In the rows, zero is written as 128.
Each named move below is a turn or a mirror, shown by a few rows before and after it. Which moves, in which order, take the first row of each later pair to the second? The first pair is answered.
X (before -> after):
[127 122 117 122 123 118 122 142 122 145 122 117 113  85 140 124 116 177
 137 155 140 107] -> [143 118 123 143 147  91 119 116 154 168 132 126 109 111 116 134 103 117
 127 122 105 114]
[124 139 154 113 149 100 123 120 110 145 128 170 167 199  92 147 130  94
 133  83 129 152] -> [ 99 142 148  87 122 136 125 151  69 110 117 156 181 163 120 133 141 170
 145 124 165 141]
[ 91 138 132 148 106 163  78 105 154  85 118  89 129 122 151 150 146 158
 162 155 102  56] -> [110 131 132 167 130 138  73  84 179 104 122  95 119 142 136 155 139 110
 158 126  68  66]
J (before -> after):
[147 138 117 128 121 117 133 128 113 116 120 149 127 120 147 140 127 132
  92 183 161  99] -> [158 120 117 132 134 104 136 118 116 131 120 144 135 114 139 141 119 124
  79 176 137 105]
[128 148 115 163 117 124 110 126 137 145 132 109  96 121 147 127 109 106
 129 138 111  99] -> [132 144 117 169 121 119 110 124 140 148 131 112  99 116 141 125 107 105
 125 139 110 102]
[162 109 121 125 122 115 122  90 107 144 165 127 116 177 138 124  97 115
 143 117 138 107] -> [162 115 120 122 122 121 123  93 105 140 166 126 116 176 143 121 101 121
 145 117 145 108]
Q (before -> after):
[124 138 130 145 100 104 107 152 167 124 130 146 100 131 166 100  70 114
 162 125 132 154] -> [123 144 133 144 104 106 107 153 166 119 130 148 101 132 167 102  75 109
 166 122 133 154]
[120 164 135 137 133 148 108 131 175 153 145 118 101 144 141 125 114 112
 135 132 125 134] -> [106 173 140 128 126 161 110 134 165 135 141 124 109 150 146 122 118 122
 141 132 141 143]
[124  93 158 110 144 135 156 113 114 116 135 126 178 168  89 157 148 123
 117 100 101 168] -> [123  95 156 105 144 135 158 117 109 114 133 127 181 164  88 152 146 134
 116 107 108 168]
[ 78 122 148 157 160 180 133 137 131 138 128  86 132 155 141 148 151  51
 117 128  62 107] -> [ 59 134 155 137 148 197 135 155 110 111 120  97 143 165 149 144 164  77
 124 132  95 115]
Pairs:
(two moves a pair)
[157 130 104 136 158 144 140 108 133 133 155  98 152 105 122 162 125 112
  95 109  29 111] -> [133 205 109 142 134 173 119 120 137  90 152 133 114 159 155 146 137  83
 126  95  99  97] -> J, X
[135 168 121 121 123 112 126 132 158 148 110 135  93 180 166 113 122 100
 146 128 140 115] -> [161 107 113 111 143  88 147 123 156 182 110 107 131 137 135 132 116 125
 118 138  82 129] -> X, J
[126 106 140 110 139 123 146 127 122 137 131 135 162 120 105 135 121 130
 117 111 126 164] -> [120 141 144 118 131 129 137 127 137 127 129 157 140 152 115 130 124 103
 124  99 148 162] -> J, X
[121 156 110 150  96 134 129 141 142 115 141  74 146 104 131 144 137 142
 121 163 101 129] -> [118 170 118 162 106 130 129 128 157 109 148  89 139 140 126 153 145 102
 119 139  98 139] -> X, Q
[177  82 124 137 130  72 136 132 173 201 118 117 129  68 109 124  76 126
 129 135  98 120] -> [148 169 131 155 110  98 105 139 185 155 118 161  75 149 146 103  84  73
 167 111 170 102] -> J, X
[ 97 157 133 133 130 164 114 115  99  87 166 137 140 202 171 131 171  67
 133 107 158 102] -> [119 130 143 130 144 126 116 100 129 118 164 152 140 220 141 138 143  39
 117  79 139 127] -> Q, X
[150  89 117  92 120  90 126 115 154 110 103 136 138 134 142 133 129 128
 148 141 123 157] -> [139 104 120  97 118  95 118 116 160 106 103 144 126 152 151 133 133 116
 157 136 137 157] -> J, X
[152 134 117 133 154  91 125 118 117 168 132 139 116 139 124 125  69 129
 113 125 103 138] -> [120 154 110 115 124 137 129 144  74 119 128 132 119 132 155 116 100 170
 126 154 148 126] -> Q, X
[132 146 133 196 131 133 142 118 141  96 118 125 144 109 129 165 158  83
 151  85  94 104] -> [116 139 123 164 100 154 145 149 107  84 108 112 158  66 149 155 161 157
 161 124 127  96] -> X, Q
[135 124 100 154 103 135 107 141 105 157 121 117 130  87 162 120  88 171
 142 177 133  94] -> [138 146  96 178 114 132  94 131 119 160 128 118 112 103 167 124  91 137
 141 174 132  83] -> Q, J
[132 184 119 128  82 133 130 164 109 128 141 122 124 111 179  84 141 196
 123 152 129 126] -> [166 166 107 163 103 103 123 142 137 171 151 107 111  94 170  86 120 162
 112 144  83 113] -> Q, Q
[141 188 160 132 120  86 117 146 132 126 100 197 134 154 121  55  62 103
 134 104 136 120] -> [140 173 150 119 104  88 115 166 114 136  95 181 143 110 130  47  54 155
 136 137 152 111] -> X, Q
[116 118 143 130 120 150 126 114 162  93 138 126 130 157 129 149 120  89
 129 105 162 137] -> [115 101 135 106 112 159 136 131 135  85 131 107 149 118 135 142 125 140
 128 136 171 131] -> J, X
[146 132 109 132 120 133 119 146 116 133 130  91 125  73 143 113 132 161
 123 167 122 101] -> [146 158 121 162 143 121 119 111 149 126 139 117 108 137 132 128 148  69
 125 111 102 112] -> X, Q
[139 102 129 128 143 111 125 117 137 152 133 135 144 141 102 127  98 115
 128 121 120 148] -> [136  98 121 125 134 113 125 132 121 153 131 116 149 111 113 125  95 145
 129 147 120 137] -> X, Q
[138 107 158  86 143 127 137 148 126 128 107 163 133 171 108 112 106 129
 133  88 167 189] -> [143  89 155  82 142 121 143 147 123 133 108 152 149 155  99 120 102 148
 126  96 153 190] -> X, J
[111 125 136 129 140 156 142 109 122 102 132 128 139 159 124 134 157 110
 136 116 122 127] -> [111 114 132 121 136 167 148 118 109 102 131 117 146 137 125 133 155 133
 130 125 120 129] -> J, X
[127 121 146 115 134 122 121 110 156 128 124 130 137 161 118 142 144 110
 129  96 103 125] -> [122 106 136  99 116 135 126 131 126 130 121 112 152 113 133 133 133 174
 125 137 123 121] -> X, Q
[146 147 111 159 133 121 124 122 162 166 136 111  87  93 142 124 100 109
 143 129 111  85] -> [119 171 113 151 114 162 123 139 132 123 132 114  89 106 161 119 130 126
 154 141 144  79] -> Q, X
[149  77 120 116 139 126 149 118 126 122 151 122 133  91 125 135 123 119
  96 125  69 122] -> [123  98 123 111 121 161 151 130 101  83 150 114 136  88 151 129 146 142
 108 149  98 112] -> Q, X
[121 163 129 152  98 137 114 127 136 117 119 113 116 143 148 136 149 110
 132 123 123  94] -> [128 134 122 137  92 142 130 136 119 122 116  94 141 104 141 141 149 147
 125 146 112  95] -> J, X
[135  83 139 102 152 100 141 117 142 162 108 120 169 108 100 134 100 169
 102 116 106 149] -> [124 152 146 125 148 106 112 114 168 141 114 163 122 186 119 121 107  96
 127  82 148 139] -> J, X
[121 126 165 139 117 133 115 141 102  64 142 116 120 119 132 134 147 169
 145 150 131 124] -> [158 102 164 158 144  93 115 114 145 113 148 116 114 121 102 144 117 118
 123 122  88 133] -> Q, X
[139 156 124 140 118 100 132 146 151 155 130 143  66 139 115 138  88 129
 126 126 145 103] -> [129 144 125 127 106 110 135 163 130 142 125 129  76 115 121 132  94 166
 125 154 155 101] -> J, X
[ 96 142 112 135 114 166 120 142 110  95 138  97 109  94 162 115 165 149
 139 168 135  89] -> [139 123 117 168 153 113 115 106 165 148 151 107 100 114 126 131 133  71
 118 122  75  98] -> Q, X
[109 131 171 115 138  92 147 104 152 106 130 190 151 135 105 125 110  93
 141 106 115 134] -> [110 100 167  97 133 100 160 113 128 107 122 167 174  91 103 123 116 147
 132 135 106 138] -> X, J
[145 109 167 125 129 132 130 115  94 171 115 107 147 140 150 108 146 151
  91 115  94 138] -> [143 143 172 136 133 133 122 111 108 162 118 129 124 177 159 105 144 113
 103  96 106 134] -> J, X
[ 84 156 147 120 127 170 163 111  99  59 147 125 138 186 123 142 210 114
 122 110 138 143] -> [105 108 155 112 144 147 182  96 100  86 143 109 171 161  90 154 202 123
  99 106  91 160] -> J, Q
[133 142 138 110 129 109 118 133 127 123 124 157 137 164 111 120 103 104
 139 100 152 149] -> [144 101 135 100 138 100 129 133 125 141 120 136 156 129  99 127  99 130
 125 111 128 155] -> X, J
[ 83 151 164 123 136 163 133 113 111  77 119 133 139 181 117 171 160  78
 139  99 116 148] -> [ 80 120 157 100 128 175 143 133  87  73 116 107 162 133 124 168 168 147
 133 134 122 150] -> J, X
[127 120 105 119 124 122 114 144 149 136 121 144 115 116 142 125 111 151
 117 150 151 103] -> [131 126 108 141 134 117 112 126 165 142 125 141 106 123 140 132 108 119
 116 137 129  99] -> Q, Q
[ 92 134 127 140 119 161 136 124  92  93 136 105 128  96 141 138 169 138
 132 148 101 110] -> [ 98 160 126 156 126 152 122 113 115  92 136 125 107 136 138 141 164  86
 138 119  96 108] -> X, J
[ 86 148 125 166 133 167 131  90 123  69 135  84 114 151 142 122 189  97
 147 125 136 109] -> [ 95 101 117 151 132 164 149  95 108  81 135  55 146 102 128 127 189 145
 132 150 112 113] -> J, X
[130 127 134 149 115 154 130 122 115 146 126  97 123  83 146 114 154 161
 147 148  93  92] -> [128 147 147 167 130 151 127 103 135 132 135 115 114 134 138 124 162 101
 147 110  82  99] -> X, Q
[136 129 161 167 140 144 103 119 137 132 151 139 179 126  91 131 137  88
 137 110  88  95] -> [107 138 169 134 124 172 108 140 109  93 138 154 189 139 100 127 154 119
 152 115 133 101] -> Q, Q
[102 151 125 140 121 130 103 185 148 140 131 117 132  67 157  99 133 160
 112 169 139 149] -> [102 185 131 167 132 123  87 166 177 144 132 143 110 119 152 103 130  98
 126 131 142 146] -> X, J
[112  96 108 165 161 157 133 121 145 138 147 124 162 144 111 135 163 125
 114 167  56 131] -> [ 92 141 110 178 158 165 117 122 153 115 150 147 131 181 129 130 168  99
 129 151  92 120] -> J, X
[161 129 110 163 148 125 114  93 147 145 148  93  96 114 142 149 116  92
 110 116  50 117] -> [141 130  97 143 122 152 117 120 116 129 138  75 102  71 166 135 125 158
 118 159  79  98] -> X, Q
[146 105 163  82 152 132 136 119 153 130 109  87 153 136 134 119 147 132
 139 126 141 152] -> [148 115 164  92 153 127 127 107 163 125 117 102 141 157 132 117 148 110
 144 114 144 148] -> J, X
[161 180 126 163 131  94 107 130 164 141 131 154  84 128 123 114 109  80
 147 116 112 115] -> [174 118 118 137 130  88 132 139 140 163 121 117 125  58 111 121 105 150
 127 149  81 118] -> X, J
[158  93 123 108 126  75 137 150 144 166 116 134 138 106 101 112  65 148
 122 125 133 142] -> [147 132 117 111 105  90 122 166 143 157 110 145 112 113 127  98  59 153
 142 137 176 125] -> J, Q
[131  93 128  83 128 127 151 154 111 127 117 124 155 105 117 123 106 183
 128 133 151 164] -> [117 153 138 102 124 141 128 149 130 104 116 163 118 167 134 117 111 132
 153 104 190 154] -> X, J
[115 116 125 141 142 146 149 113 121 113 144  83 147 108 125 153 177 126
 112 124  87 119] -> [100 131 123 124 119 160 145 135 110  94 137  94 146 106 143 140 176 159
 127 143 130 113] -> J, Q
[119 164 170 140 121  78 105 111 143 118 121 197 122 213 117  93 107  57
 126  73 150 179] -> [111 127 142  86  75  93 114 173  84 127 107 156 155  99 140  66  81 207
 126 169 194 167] -> X, Q
[133 152 131 126 104 153 136 121 100  92 118 112 132  87 175 133 172 155
 143 171 145 111] -> [177 128 132 160 147  92 130  81 154 150 127 118 123 103 134 149 138  82
 124 129  84 121] -> Q, X
[132  91 157 133 126 125 113 122 110 154 157 106 140 145 122 160 141 135
  94 122  91 151] -> [114 138 158 139 117 137  97 124 117 126 155 133 112 181 137 150 147 108
 118 104 129 143] -> J, X
[ 90  85 164  80 145 105 143 161  97 136  87 169 122 125 115 114 126 146
 165 119 200 129] -> [118  50 160 101 174  73 149 137 121 186 100 154 127 107  91 128 110 118
 147 111 144 130] -> J, Q
[154  96 101 153 125  98 132 145 117 189 133 112 118  43 142 128  79 156
 122 169  76 113] -> [151 156 113 185 134  94 105 127 164 178 139 157  68 128 148 127  84  64
 143 116  95 110] -> J, X
[ 77  98 124 101 113 142 156 150  62 138 105 124 132 113 165 141 154 183
  93 145 160 157] -> [ 77 155 140 137 126 134 134 126 107 132 113 166  85 193 164 139 147  87
 111  94 172 157] -> X, J
[120 156  97 119 110 145 108 137 120 143 117 118 128  98 152 130 136 156
 117 155 125  94] -> [128 176 104 136 120 129 104 116 148 146 127 142 106 139 143 128 131 107
 122 126 125  94] -> X, J
[113 170 122 163 124 170 125 153 127  88 151 121 117 146 158  91 156  99
 138 133 144 114] -> [129 108 117 145 128 155 150 154 107 110 148  83 155  81 137  98 150 159
 114 166 102 118] -> J, X
[113  76 126 102 154 120 142  82 117 141 168  74 165 126 126 127 171 157
 114 142 109 144] -> [102 103 124  91 132 129 131 107 106 129 160  81 150 121 150 108 158 190
 134 167 164 128] -> J, Q
[101  79  90 148 170 135 151  94 112 135 134  96 112  85 120 153 157 140
 113 123  90 120] -> [ 95 131  96 168 169 136 132  87 133 122 139 129  74 143 128 150 155  80
 132  97 112 111] -> J, X
[ 97 178 119 127 103 158 111 156 106  82 113 150  94 150 168 111 125 147
 151 152 198  88] -> [139 125 101 127 105 104 115 162 122 150 112 127 106  75 150 111  77 187
 133 174 159  81] -> Q, Q
[110 113  85 175  94 177 110 188 116 121 159 122 157 168 137 129 138 133
 113 129 132 184] -> [110 112  96 171  99 172 106 183 117 122 157 131 156 178 129 133 132 121
 110 117 130 190] -> X, Q
[ 68 166 107 143 127 130 111  84 148 110 107 137  98 148 172 130 130 167
 148 165 106  94] -> [ 82 128 109 134 139 111 124  79 141 131 107 118 125 113 152 136 121 190
 125 174  67 105] -> J, X
[ 91 134 103 135 109 144 127 151 102 111 115 127 135 118 163 118 131 167
 115 184 146 129] -> [136 112  99 172 145  95 123 119 155 173 127 131 124 126 130 132 100 105
  98 147  92 134] -> Q, X
[140 169 172 141 124 144 125 129 147 131 130 131  79 154 117 111 123  94
 135  96 156 143] -> [165 106 163 129 138 124 146 123 144 167 128  95 118 105  87 124 113 126
 110 108 104 155] -> X, J
[127 143 137 164 153 144 138 102 130 115 148 106 129 153 124 150 164  96
 125 125  91 124] -> [126 126 146 149 153 145 146  99 113 108 142 101 150 151 112 152 169 112
 119 124  90 139] -> Q, J
[108 140 122 124 109 104 118 108 161 141 122 119  83 161 115 125  79 126
 137 137 182 103] -> [108 112 119 107 102 115 128 120 138 143 122  98 107 122 114 124  88 172
 126 163 176 102] -> J, X
[120 140  76 121 100 155 157 140 141  91 134  77 100 105 174 135 138 136
 154 137 111 131] -> [120 147  86 128 114 150 156 124 155  86 137  97  95 152 162 145 144  87
 153 109 105 142] -> X, Q
[ 89  79  93 116 137 123 177 123 120 162 128  97 201 115 134 145 198 182
  90 119  72 150] -> [ 72 112  81 103 107 136 160 158 104 148 116 103 179 101 167 122 182 220
 112 153 132 128] -> J, Q
